Rotation paths and how fast each direction turns (deg/step)
Each turn is a multiple of 5 degrees from 10 to 175, or 0.
Each row of a path follows its step; steps can be skipped.
path 1
step 0: [  0 -11  15  -8   5  -3  23  -4   1  11   7   0  -1  10   1   1  19 -11
  -8  14   0  -6  13 -10  23  18  -4   5   4  -5   9   5   8 -23  14  10
 -10   0 -11 -18   6   2]
step 1: [ -8   6  16 -18  18   6 -17   8  -1  -9 -18  -6  -4   6  -1 -13  13   1
   8   5 -11  -6  -4 -29  -4   6   6  -5 -14   1   2  -7 -10   9   0   3
 -10  18   8  -5  16  -9]
step 2: [ 13   1  -2 -19  12   2  -4  20  21   3   2  22 -14  -5  -3   3  -2 -13
   2  20  -4  -2  -4  10  14   2   7   5   5  16 -14   5 -11   3  -9  11
  -2  -9  16  13 -12  -6]
step 3: [-28  -7  -7  -1  -2   2  12  -3  -1   5  -1  -3   2  20 -15  11   0  -5
 -14  -6  -9   2 -10   2  13   4   1  20 -14   8  -2  -8  17  -9  -7  14
   2   1  23  10   5  15]
step 4: [  2  16  10  -6  -1  -1   9  10  -5  10  -9  -1  -6   6   1 -11 -17  19
   9   8 -10  -8 -11   7  -6  23   4  -1  -2  -6  25  13  -5 -16  -7   8
   7  -5  10 -17  15  11]
step 5: [ 24 -13   2 -14   4   8   5  -5   2  -3  -9  21  -2  -5 -12  -4  18 -12
  -4  11 -12  -5   6 -12   4   9  -2   1 -14 -24  12  -6   2   3   4   8
 -13 -15  -6  -4  -5  18]
step 6: [ -8  -3  -3  -6  17   1  14   2  12 -20  -2   0   8   6 -13  -6  11  20
   3   6  -5   0   0 -29  22  -2  -3   6   8   8  -3  -4 -12  -6   4  14
  -3  10  14 -11  -8 -17]
step 7: [  1   4  12 -16  23  -3  -3   6 -11   8  -1   1 -20  -7   6   6  -6 -11
 -16   6   8 -19   8   1  11   7  18   7 -10   6 -15   3   1 -15  -7   5
   2  -2  18  -2  16 -15]
step 8: [-10 -11  17  -8  -2  -1   0   8  11  16  -3   3  -7  27  -7  -3  -1 -18
   5  15 -13  15   4  10   1   6 -16   5  -9  11   9  -6  -1  10   1  21
 -11   3   9   7  20   6]
step 9: [ -8   9  -4 -15 -10   3 -12  13  14  -1  -9  10   2   6 -11   0   8   8
  -3   4 -23  -8 -33  -3   3  24  17   3   3  -4  11   9  10  -4  -6  -2
   2   6   9  -5 -12   5]
step 10: [  8  -1 -12  -3  14  17  27   8  -7  -2 -10   1  -3  -7  -1  -9   6   1
   4  12  -2  -8   1  -6  12  -1  -2   2 -18   0   4   8  -9 -15 -14   0
   0 -19  16  10  -9  27]
Directions:
[ -1  -5   3   0  -1   4   1  -4   1   2   0  -3  -4  -2  -1  -5   3  -3
   0   0  -3  -4   1  -2  -1  -3  -2   1   1  -2  -7   2  -3  -1   0   2
  -1   0  -2  -5   2 -11] | 60
[ 7 -5  4 -2  1  3  4  2  2  1  0 -1 -2  4  5  2 -4 -5 -3 -2  3 -3  1 -2
  3  0 -3  2 -1 -1  0  4  1  2  1 -3 -1 -6 -2  5 -4  2] | 140
[-2  1  6  1 -2 -3  4 -3 -3  6 -3  2  4  7  1  3 -2  0 -1  2  3 -5  1  4
  0 -2  2 -1  5 -4  2 -2  2  1 -4  1 -1  2 -3 -1  7  0] | 90
[-4  4 -4  2 -6  5 -4  3  0  1 -3 -1 -4  3  3 -1 -2 -7  4  2 -4  0 -1  2
  0  2  0  5  2  4 -4  0  2  0 -7  1 -1  2  0  3 -2  1] | 60
path 2
step 0: [-10   0   1  -7 -12   4 -16  13 -12   1  -9  -2 -12 -10  14   9   4   7
  16   1   2 -15   8 -26   0   8   4  -5   5  -9   3   8   2 -10   9   7
 -13  18 -10   0  -3  -5]
step 1: [  2  10   1  -1   9  -7  12   2 -11   1   7  -7   7   5   5   5  -8  23
   0 -11  12   1  -5 -23   3  17 -10 -17   9   0   6  -4   3  13   5  -2
 -21  11  -1  -1  -8  13]
step 2: [  5   3 -17  -6   1   6  -8   7 -11   5   2  -9   0   8  -4  -3 -15   3
  -7  22 -21  13  -1   1  -2  11   3  -7   6 -12   6  10   6  10   0 -15
 -15  10 -10   7 -19   5]
step 3: [ -7   4 -10   4 -11  -5  -3   7  -7   2  -8  -1  13   4  -7   3 -20 -22
  13   8   9   0   8 -12  -2  14  11   1  18  -5  21  -5   7  -6  22  -6
   2   3  -7  -4  -2   6]
step 4: [ -4   9   2  -2   4 -14   3 -12 -15  18   1   0  15   7 -10   7 -15 -10
  14  -3  -3 -11 -23 -12   1   9  10 -15  -1   1   7  11  -2  12  -5   0
   9   4  12  14  -5   0]
step 5: [  5  -1 -17  -4 -12   6 -13  -9  -3  11  11  -8 -10  -9 -10   3  -6 -22
  -1  -2  -1 -10  -8  -8   0  28  -5   3  -9  -3  -9  18  15   8  -8  -5
  -4   9  -4  -4   3  -4]
step 6: [ -9 -12   2  16  -9   0  -7 -11   0   4   5   2   2   0   3  10 -14  -4
  -2  -9  -8  -5  12 -24  -9  11  -2  10  -7   2  12   1  10  -3   1  22
  -2  18  -9   7   4  21]
step 7: [  4  -8  18   8   7   6  -3  -6 -26  16 -13  -7 -12   0  -4   3 -16  17
  -1   3   5  -9  -5 -12   0   4  11 -12  -9 -12  -2   6  -3   4  -7  -1
   0  15 -10  -9   5  13]
step 8: [  3   3 -13  -9 -16   4 -14  18 -19  10   1 -16 -11 -10  -3  -3  -6   9
  -8 -13   9  18  -2 -18   9   5  -3  -6   1  -4  18   8   2   1  -5   0
 -11  -2 -12   5   6   0]
step 9: [ -9  19  -2  -7  -2  -8 -12  15  -2  10 -12   8   2   7   7  15 -12  11
 -11   6  -3 -12   0 -21  -3  -3   0   3  10   3  12  11   9  -2  15   3
 -18  13   3   7 -11   2]
step 10: [  6   8  -1  -4  10 -12   8   2 -10   9  -5  -1  16  16  -2  11  -9  -4
  -8   9  10  13  -1  -9  -2  25 -10 -18   5  -8  -3  14  -3   9   8  -8
  -3  12  -6 -18  -3   4]
Directions:
[-1  7  3  1 -2  8 -4  0  2 -2 -2  0  1  3 -1  3  4  3 -2 -4  3  2  4  0
  1 -3  2 -3 -4 -3  3  5  3  1 -4  2  1  2  0 -4 -1  1] | 40
[-6 -1  0  2  2  2 -4 -2  6  1 -2  2  3 -2  3 -1 -3 -1  1 -1  4 -1  4 -3
 -2 -2  2  2  6 -3 -4  3 -5 -4  6  5 -2 -1  2  1 -2  3] | 120
[-4  3  1 -2 -3 -4  4  2  2 -3 -1 -4 -1 -6  2 -1  1  0  2 -4  1 -3 -7 -3
  3 -3  7 -2  3 -2  1  3 -2 -1 -3 -3  3 -1 -4  2  3 -3] | 90
[ 7  3 -2  4  9  1 -1  2  1  1  4 -3  1 -1 -6 -4  1  1  3  0  2  0 -1 -5
  0 -2 -3  2 -1 -7 -2  2 -1  2 -2  1 -1 -5  0  3  1 -2] | 115
path 3
step 0: [  3 -12   3 -30  -6   8  10   7 -12  13   5 -16  15  10  -3 -14  16  -9
  -8 -16  -2   3  12  -6   1   7  -2   7   1  -2   2   2 -13   0   2   5
  12   3 -13  -3  -3   9]
step 1: [ 16   6   4  17  -3 -10  -2 -11 -18  -4 -14  -4 -16  11   3  11  -8 -21
  12   4   3  -6  -1 -17  -2   1  -1  17   9  -6  -3  -7   5  18 -10  -9
   0   8   1   1   8   2]
step 2: [-11  17  10  10  -6   7   3  -8  -6   5  -6   3   5  -5   4 -13   6   8
  -8  12  -2   9  -9  20  -3  -6 -18  -9  -9  -3   8   9   5  -9  -2   1
 -18   5 -10  16  16 -18]
step 3: [  2 -11   8   7  18   3  -4  15  13  12  -2 -11  12   7   5  10  15   9
   6  -3  -1  -6  12   8  -6  10  -5  -1  11  -5  10  -4 -12  -6  26 -14
   0 -12  14  -3  -8   3]
step 4: [ -1  -5  -3  -5   8   6 -14   2   8 -12   9   7 -10   3 -18   8 -14   2
   6  -9   4  -3 -11  -4   2  12  16  17  -2 -15  -1   9  20  -8 -13  -9
  -7   7  -8   9   1  19]
step 5: [ -7  18  -5 -18  -7  -1  -2   7   5   7 -15  11  -2 -18  -9  -4   6   5
  11  -7   1  15   1  -6   5 -10  -2  -9  -9   7  -8   1  -3   5 -14  -3
   7   7  23   2   0 -24]
step 6: [-12   3 -12  14   1  -8  26 -10  -2  13  14   9  -3  11   9  11   2   4
  -4   3   3   2  -7  -1 -14  -2  12   2   5  14   4 -12  -4 -12   9   0
   6  -9  -3 -11 -24  -2]
step 7: [  6 -15  -3   1  -8  16 -16  -2  -3  -5   0  -9  -1   1  14  -4 -25   6
  -5  -7 -18 -12  -1   1   9  15   0  -7 -11  16 -14   8  12   7   1  14
  -1 -11  -3   7  -6   7]
step 8: [  0  -6   9  -7  -3   1  -5   7  -7 -26  -6  -8  -6  -2  -1  -2  27  -3
  -8  -1   7  20   0  -6   1 -13   4 -14  17   5   7   5  -4   7 -10  15
   3   8  10 -13   8  10]
step 9: [ 16  10 -11   5  -5 -14   5  -6  -2   1  14  12   6   3   6  -1 -16 -12
  -2 -11   3 -11  -5   7  -9 -17 -10   9 -11 -19  20 -11 -11   4   9   7
  -3   7   3 -14   6   0]
step 10: [ -5  -3  -1  -5  11   6  -7   7  -4  14   2 -10  -8   6   1 -17  -7  -8
  -6  21 -19   1   4  10   9   2   1  10  -4   8 -15  11 -17  -6   3 -15
   3   2 -19  -4  16  -9]
Directions:
[-1  3  3  4  3 -9  0  1  1 -3 -1  3 -1  5 -1 -1  4 -2  3  2  3 -1 -2  3
 -3  2  4  2  6  1 -3  0  1  5  1  1 -3  0  1 -5 -5  2] | 145
[-1  3 -1  3 -5 -2 -3 -2 -2  4 -3  3 -1  0  2 -3 -2 -2 -2 -1  8  2 -4 -2
 -4 -2  1  3 -4  3 -5 -1 -7  0  0 -7  2 -1 -3  0  2 -2] | 85
[ 3  2  4  0  0  0 -3 -3 -4 -1 -3 -3 -6  2  1 -5  3 -4  1  0 -2 -7  4  4
 -4 -2 -1  2 -2  1  8  3 -5 -3 -2  2 -1  0  0  0  2  2] | 45
[ 0  4  0  2  2 -3  3 -2 -2  0 -4  0 -4 -3 -2  1 -2 -2  5 -4  5  3 -5  1
  6  0 -5 -4  0  1  5 -2  1  0 -3  2  3  7  1 -2  3  1] | 100
[ 9  4  1 -5  4  3  1  0 -3  5  2  2 -3  0  2  1 -5  8  2  3  3  0  0 -2
  0  3  0  2  5  2 -2  3 -3  1  3  2 -1  0 -2 -1  1  4] | 115
path 4
step 0: [ 29   0  -6   2   2   4  10   6   7  -1   2 -17   6  -1  -8  -1   9  -6
   2  -4  -8  -4 -12 -12   4 -10   3  13   4   2 -18 -14  -8  12  11 -15
 -16  -5  13   7 -12  12]
step 1: [  8   8  16   8 -16   8   7   9  -8   6 -11  16  -4  -2   7  -1   7   9
  -6   7  22   9   1   7   4  -1  -9  10  -2 -13  -2 -21  16  12   5  -8
   1  17   9   2  -1  12]
step 2: [  1   4   2 -16  15 -22   0  -6   9   3 -17   9   3  -1   8 -14   0  -6
  10  14  -2  10  -1  11   0  -3  -7   7 -21  -8  -7 -15  -4   9  -9   1
   7   1   2 -15 -10 -18]
step 3: [ -3  -5  -1 -18  -5   0  17   1   5 -11   2  -6  14  -6  -9 -12   4   3
   7  12  -1  -7  -1   4   5  -2   2  -7   6  15  -1   0 -20  26  10 -20
  -7   9 -13 -11  12   4]
step 4: [  1  21  11 -10 -15   5 -17  14   9 -14   3  -5   5  -4   7  -5   8  10
   1  -1  17 -12   1   3   0  -1 -14  -7   5  13   1  -4  -8  -6 -13   7
   8  19  15  -4  -5  18]
step 5: [ -7  19  -8   4  17  -1 -12  -5  19   1   9   6  -2   1   6   5  -7  12
  -6   3  -5  14  10   4  -6  -4 -10 -15 -18  -7 -24   0  -6  -5   6  -9
 -13  -1   6 -18  -4   9]
step 6: [-17  -7  14  -9   5  11  13   0  -2  16   0   9  10   5  14   8   9   9
  -2  15   7   6  -5  -5  11  -8  13  -7  -8  16   5  11 -12   1  20   7
  -6  -6 -11 -10  -9  12]
step 7: [-18   5  28   2   2  -8  -2   5   0 -10  11   3  -6  -3  -1  -1   9   1
   1  -2   5 -12   6   3  -9   1 -17  15  20  10  -6   6  -9  -2  -8   9
  -1 -14 -11  -3 -23  -7]
step 8: [ -3   3   0   0   3  17 -10   8   5 -13   8   3  -2   2 -13   8 -12  -8
  -8   2 -26  -7 -12   0 -10 -25 -15   4 -10 -18   1   9 -10   3   7 -10
  -3  -5  -2   5 -11  10]
step 9: [-14  -5   4   9  -8  -2  22  -4  -8  -6  -3   4   5  28   9  13  17  18
 -15   4  -8  -4  -7   3   3 -10  -7   6 -10  -4  10  -2   5 -15   4  -3
   7   2  12   1  10  10]
step 10: [  7 -10   1 -13   7 -31  -3   2  -8  -3  12  13   3   2  15  -8  19   3
  -3 -15  -3   6  14   1  -9  -4  -9   5  -8   0   6  12   8   8  -3  -1
  -1 -18   8   9 -13  -5]
Directions:
[ 2  3  1  0  0  0  1 -2  1  1 -2  3  4  4 -2  2 -3  0  1 -1  1  2 -6  5
 -4  5 -1 -5  2 -7  6  0  2 -4  4 -1  0 -2  4 -8 -2  1] | 100
[ 0  1  1  4 -1  2  2  1 -5 -3  3 -6  1 -3  2  2 -6  4 -1  3 -1  0  2  3
  1 -2  7  3 -3  3  8 -3  1  1  2 -3  0  2 -1 -3 -3  2] | 135
[ 0 -5  2  5  1  1 -2  2  1 -3 -2  3 -4  4  2  5  2 -6  1  1 -2 -5 -3  3
 -1  0  0  8  0  1 -2 -4  4  2  6  1 -2 -3 -1 -1 -2  1] | 45
[-1 -4 -2 -5  4  4  3 -4 -2 -4  1  3  3 -2  0 -1  0 -1  3  1 -1  4 -1  5
 -5 -1  3  1  8  4  0 -1  0  4 -4  6  1 -2 -2 -1 -2  0] | 90
[-5 -2  1  5 -1 -3 -3  3 -3  2  3 -2 -4 -1  0 -3  6  5  5 -1  2 -1 -3  0
 -1  4 -4  0  0  0  2  1  6  4 -2  5  5  5  1 -3 -3  2] | 130
[-2 -3 -1  3  1  0  7 -1 -1 -2 -3  3  2  0 -1  2  5 -1  5  2 -7  1 -2 -4
  3  2  3 -2 -5  4 -1  4 -2 -2 -2 -1 -3  3  5 -5  0 -5] | 110
path 5
step 0: [  6  16  -2  -6   7  -2  16   3 -13   1 -19  -6  10   1   2 -12   1   0
   5 -15 -22   8   6  -2  -4  16  -5 -11 -10  -7   7  13  -1   5  -7  -2
  -2 -12  -9  -4   5   9]
step 1: [ -4  -3   4 -14 -11   6  -7   1  -7  -3   5  15  -5   2  24   0   0   5
 -10   0   4   3  26 -13 -14  -2   3   7  14  13  -4   8  -6   2   8   5
 -10  -1  -2   3  15   8]
step 2: [  2  16  -9  12 -13  -3  -2   3  -2  12  15  -3   8   9  -1   2   8  18
  -9 -10 -11   1 -17  -7   6 -20   0   5  10   4   2  -4   1  -6  -5  13
  -8  13  -5   6 -13   3]
step 3: [  3   0  16   3   1   4  -1   1  11   1   7   4 -10   7  10   4  17   1
   8  12   6  -3 -10  21  12   8  15 -16 -16  -5  -9   8   0  -6  -1   7
 -10   3 -17   4   6  -8]
step 4: [-21  -8   3  10  -1   8   1  -2   2  11 -10  -3   9   1  -8 -32  -8 -13
   8   5   3  -6  17  -5   6  -7  11  -3  -1 -13   4  -3   4 -12  -4   5
  -4  -8   5   4  -5   2]
step 5: [  6  -9  11  -3  -4   4  -4   0   0   6   0  -5  11  -6 -10   9  -9  10
 -20   4 -15   7  12   6  -5  15 -10  -3  -8   3  14 -13   8 -17  13   1
   1   6   2 -14  16   4]
step 6: [  9   5 -21  -2  -6   6 -15 -10   5 -10   9  -4   1   6  -1  -5  -2 -11
   6 -16   6  14  -9  -6 -17  -9   9   4   1   3  -8  11   9  -9  11   0
  13   2  -9 -16   8  -6]
step 7: [-18  27  17   8  -2   1   3  11 -11  -7 -13  -1   0  -4  -5  14   5  -2
   2  -4   3  10 -12 -11  -8   6  11   5 -12   6   3   9  -4  -4  -4 -15
  -7   4  -6   9  -6   6]
step 8: [  0  16   0 -14  -1  -7  10 -16   1   7  -3   6 -23  -5  15 -14   1   3
  -7   4 -14 -20   8   5  -8  -2   7  -6   4   0   8  11   4  -9  -4   0
   0   0  13  13   7  -6]
step 9: [ 12 -10   5  -2  -9   9  -8   3  -8  13   6  15  -1   2  -6   3  -1  12
  -6 -10   4  -2   7  -9  25 -14  11  10  -6   6   2  -2 -11  -9 -19   9
  11  -4   7  -4   5  10]
step 10: [ -2  -2  -4  15   0  13   2  -7   5   4  15   6  -7 -20  -9   7  14   5
  -1  14   2   1  -7  -9   4   5 -11 -12   4   4 -11  -6   6 -16   7   7
   1  -3 -13  -8 -12 -21]
Directions:
[-1  1 -1 -5 -5 -2  4 -5 -1 -2 -6  3  4  0  0  3 -3 -3  1 -6 -2  3 -4  0
 -7  4  1  3  0  3  2  3 -3  1  6 -1 -1 -2  2 -2 -1  0] | 55
[-1  2  0  6  2 -1  7  2 -6  0  0 -3  1 -2 -5  0  4  3 -7  1 -4 -1 -3  4
  2  4 -2 -2  2  5  3  1  0  0  0 -2 -3 -1 -1 -6  0 -3] | 145
[ 2 -3 -1  4 -2  1  1  3  4 -1 -7 -3  0 -1 -4 -2 -2  4  2  4  0  2  2 -5
 -1  2 -3  0 -4 -3 -3  1  5  2  5  3  3 -1  2 -7  2 -1] | 60
[-2  1  4 -1  1  3  3 -2 -3 -4 -1  0 -3 -4 -2 -4  4 -3  1 -2  8  3  2 -6
  1  7  1  0  3  0 -1 -3  2  1  0  4 -3  0 -4  0 -3  3] | 115
